(in the rows, 128 means zero)
Each path below is one point turned by a fixed rotation once a step. After each direction that follows a path, write how fast that rotation turns it, in degrees a step (0 if it stays still).
Each turn is a multiple of 5 degrees from 10 to 175, or 0.
Each row of a path follows its step; steps can be skipped.
path 1
step 0: [119 127 126 115 136 133 140 118 119 121 113 135 123 120 131 122 122 112
 129 124 126 123 132 105 125 112 128 119 137 123 145 127 132 118 128 128
 127 134 127 129 133 127 140 124 121]
step 4: [124 122 117 131 144 137 138 127 123 134 119 126 137 135 115 132 141 126
 121 134 130 127 153 133 119 132 131 123 130 133 139 122 144 133 126 121
 138 115 124 119 124 132 125 122 137]
step 7: [116 127 116 127 117 138 139 140 127 128 124 130 142 124 129 120 133 124
 117 129 132 128 145 141 108 123 123 129 116 124 147 137 134 121 131 123
 121 131 124 124 136 130 137 131 131]
step 9: [130 116 128 131 135 125 126 131 122 118 111 106 132 126 139 117 132 133
 120 122 130 131 140 126 127 121 124 118 127 143 136 133 139 131 129 127
 133 136 124 143 132 143 122 130 116]
step 10: [125 118  96 130 120 130 136 138 125 124 120 132 119 123 127 118 138 130
 129 120 123 136 130 131 126 120 138 121 126 129 130 128 135 118 122 115
 121 130 126 113 129 138 124 130 143]
step 12: [124 124 121 125 139 140 135 118 116 123 106 130 125 126 130 119 129 134
 110 136 136 125 130 126 126 136 126 124 134 139 141 130 139 141 123 130
 125 114 129 116 130 141 123 123 121]
step 14: [120 123 137 117 129 137 126 131 112 145 126 119 132 128 132 126 126 135
 117 123 131 124 134 112 123 112 139 110 130 127 138 139 120 119 128 129
 120 114 125 132 133 128 125 126 138]
step 15: [129 128 125 118 122 136 137 123 115 115 119 126 134 130 122 123 136 134
 125 127 141 132 141 140 109 125 117 114 137 130 133 127 135 136 140 123
 120 126 115 121 141 127 132 140 126]
[132 123 128 128 130 126 126 126 131 127 129 128 127 125 128 131 130 131
 126 122 124 133 127 126 130 130 129 130 125 132 129 129 129 133 125 129
 126 128 127 131 130 129 128 125 127]
95
[128 126 127 126 129 120 132 126 128 127 128 125 127 132 126 129 128 128
 128 126 130 128 129 130 129 126 132 127 130 129 122 126 130 130 128 125
 133 129 124 128 128 130 127 130 133]
60
[129 127 127 129 129 130 127 125 124 130 128 133 127 125 125 129 131 124
 130 129 127 130 127 124 127 130 136 124 132 128 129 130 127 130 125 126
 130 128 129 126 124 128 127 128 128]
175
[130 126 126 127 127 126 128 131 135 128 129 132 128 128 130 126 131 128
 130 129 127 127 132 133 126 129 129 131 130 129 132 124 124 130 128 126
 123 130 127 124 126 128 127 128 131]
130
[124 128 127 128 128 123 132 130 130 129 126 128 135 128 127 126 126 125
 126 130 127 125 128 125 128 126 130 126 125 132 130 131 126 131 125 135
 128 130 128 129 127 127 128 128 128]
155
path 2
step 0: [126 133 118 123 130 128 139 137 123 133 135 136 142 115 121 136 139 125
 143 116 143 128 131 112 120 113 130 128 122 126 105 132 126 128 120 128
 112 137 114 130 130 126 121 121 137]
step 5: [126 141 120 128 121 116 131 132 110 131 113 117 119 130 149 131 122 129
 150 112 122 133 131 125 129 128 132 142 121 121 124 127 115 125 112 139
 123 120 123 126 127 124 129 117 130]
step 9: [129 130 126 124 113 122 143 131 123 134 135 128 130 109 133 124 133 125
 142 107 137 120 129 121 128 139 137 119 124 124 123 136 124 121 118 128
 118 135 126 133 149 131 116 122 146]
step 16: [129 132 143 114 129 118 130 115 103 125 115 115 126 126 131 129 129 127
 144 120 122 119 128 124 135 127 135 137 124 124 147 119 126 121 112 136
 134 139 123 126 132 133 115 116 124]
step 17: [127 132 124 124 126 129 131 113 109 116 129 112 133 121 146 142 135 120
 143 124 131 138 128 137 133 126 136 134 136 122 123 134 135 117 118 132
 108 131 130 135 134 111 118 124 133]
step 18: [134 134 128 117 125 128 135 133 115 123 140 116 131 123 117 134 147 121
 135  98 143 128 123 123 128 129 144 111 130 125 133 123 133 117 131 131
 125 133 131 139 135 126 119 132 127]
step 20: [112 129 135 129 123 121 123 121 115 127 118 123 136 126 134 136 128 125
 145 106 136 129 129 130 138 128 136 133 116 125 121 137 122 118 119 123
 112 113 134 138 144 122 130 118 139]
step 21: [126 118 135 127 124 131 127 129 118 124 137 133 138 115 116 134 145 117
 143 117 127 140 119 114 133 118 137 115 122 134 117 121 128 122 115 118
 120 134 125 146 134 133 113 122 127]
[129 121 127 128 130 129 130 129 129 126 126 129 131 127 129 129 130 128
 130 135 127 129 124 125 126 126 124 129 130 127 126 127 131 128 129 126
 126 132 129 130 125 124 125 125 130]
170
[130 129 127 130 130 129 131 131 130 127 128 128 132 130 124 130 133 129
 126 125 131 130 130 125 126 126 129 129 130 130 128 125 129 129 129 131
 125 129 126 129 124 127 132 130 121]
100
[124 124 128 132 127 126 130 126 130 129 126 128 126 126 132 128 128 131
 130 130 125 131 133 127 126 129 130 124 129 132 131 125 127 126 128 131
 126 127 127 131 132 127 125 130 125]
95
[126 127 124 130 125 132 131 134 126 128 131 128 127 130 131 132 124 127
 129 128 129 131 126 131 129 129 129 129 127 123 125 128 129 128 130 128
 126 125 130 135 129 131 128 126 126]
120
[131 127 126 131 126 130 127 125 126 127 126 130 130 124 124 132 125 133
 131 129 127 128 130 125 130 127 127 127 122 127 128 126 127 130 125 127
 127 125 126 125 126 130 129 122 128]
70
[133 125 124 127 126 125 127 127 122 130 129 124 125 129 129 123 128 128
 129 131 127 132 127 129 128 127 127 131 129 129 128 130 127 129 127 132
 131 125 126 126 125 129 128 128 122]
35
path 3
step 1: [131 142 127 116 127 123 131 133 135 129 132 131 132 146 123 124 124 122
 136 131 130 134 116 121 121 133 121 124 135 111 112 124 115 131 122 121
 120 133 130 116 117 127 123 133 133]
step 2: [130 128 133 127 131 121 136 124 134 141 119 123 143 131 136 147 125 123
 120 135 133 129 126 136 124 120 118 125 126 130 123 134 122 123 129 113
 119 112 113 124 124 126 122 118 131]
step 4: [140 128 140 125 130 113 130 133 123 130 117 135 134 142 123 133 124 123
 134 130 122 144 132 118 131 133 120 133 125 132 126 137 126 128 132 131
 125 110 124 114 127 136 117 113 126]
step 11: [133 143 122 121 118 110 118 127 137 132 119 125 123 144 131 126 121 123
 128 131 130 138 132 117 124 125 128 133 132 125 124 125 120 138 122 122
 132 116 121 122 112 131 131 124 139]
step 12: [120 131 128 130 129 134 138 130 126 143 132 129 132 133 139 127 119 122
 137 125 125 130 124 128 117 112 116 128 129 122 109 132 119 127 137 110
 112 122 128 126 125 130 121 122 127]
step 14: [133 124 130 122 134 126 129 121 129 144 115 132 135 124 131 128 129 117
 138 129 124 138 118 118 136 136 115 129 130 119 115 139 133 121 134 123
 122 113 133 115 114 130 127 128 131]
step 15: [137 135 144 120 114 125 130 130 121 125 117 122 133 139 124 137 125 127
 132 135 113 119 137 124 130 121 117 131 124 123 112 119 132 119 124 121
 128 123 121 133 131 138 121 119 134]
step 17: [125 132 124 130 109 123 137 130 132 132 126 123 135 156 136 130 128 126
 123 117 117 134 121 127 129 122 122 127 123 120 123 133 124 114 124 122
 118 117 123 127 122 125 117 126 127]
[126 128 125 129 126 127 128 131 131 132 130 127 124 129 128 126 130 131
 127 128 129 129 129 129 123 126 128 130 125 122 128 126 127 127 134 129
 126 127 130 123 132 127 131 128 131]
60
[134 129 128 126 124 128 130 127 127 127 132 128 130 128 131 126 129 130
 129 129 126 127 128 128 130 128 127 127 122 122 133 131 130 125 128 129
 129 131 125 130 125 130 130 132 127]
40
[130 130 130 125 130 124 128 128 127 126 130 132 129 129 127 131 127 131
 124 133 128 129 131 128 126 128 130 131 128 124 130 126 124 128 121 132
 129 126 131 129 130 129 126 126 128]
155
[132 127 131 128 131 127 127 132 128 134 126 124 128 123 126 129 133 129
 128 130 126 127 132 129 128 132 124 125 129 128 125 127 132 127 127 133
 129 125 127 128 128 129 128 130 125]
65
[127 129 129 131 127 128 128 130 131 130 128 128 127 133 128 125 131 126
 129 126 128 130 125 126 136 131 131 131 131 126 131 130 129 128 126 134
 128 127 128 124 129 126 126 129 126]
110
[131 129 127 132 129 129 129 128 127 128 130 129 123 124 130 127 129 123
 129 125 130 131 133 129 128 124 133 131 131 126 126 126 127 130 129 128
 130 125 127 131 125 131 129 131 125]
25
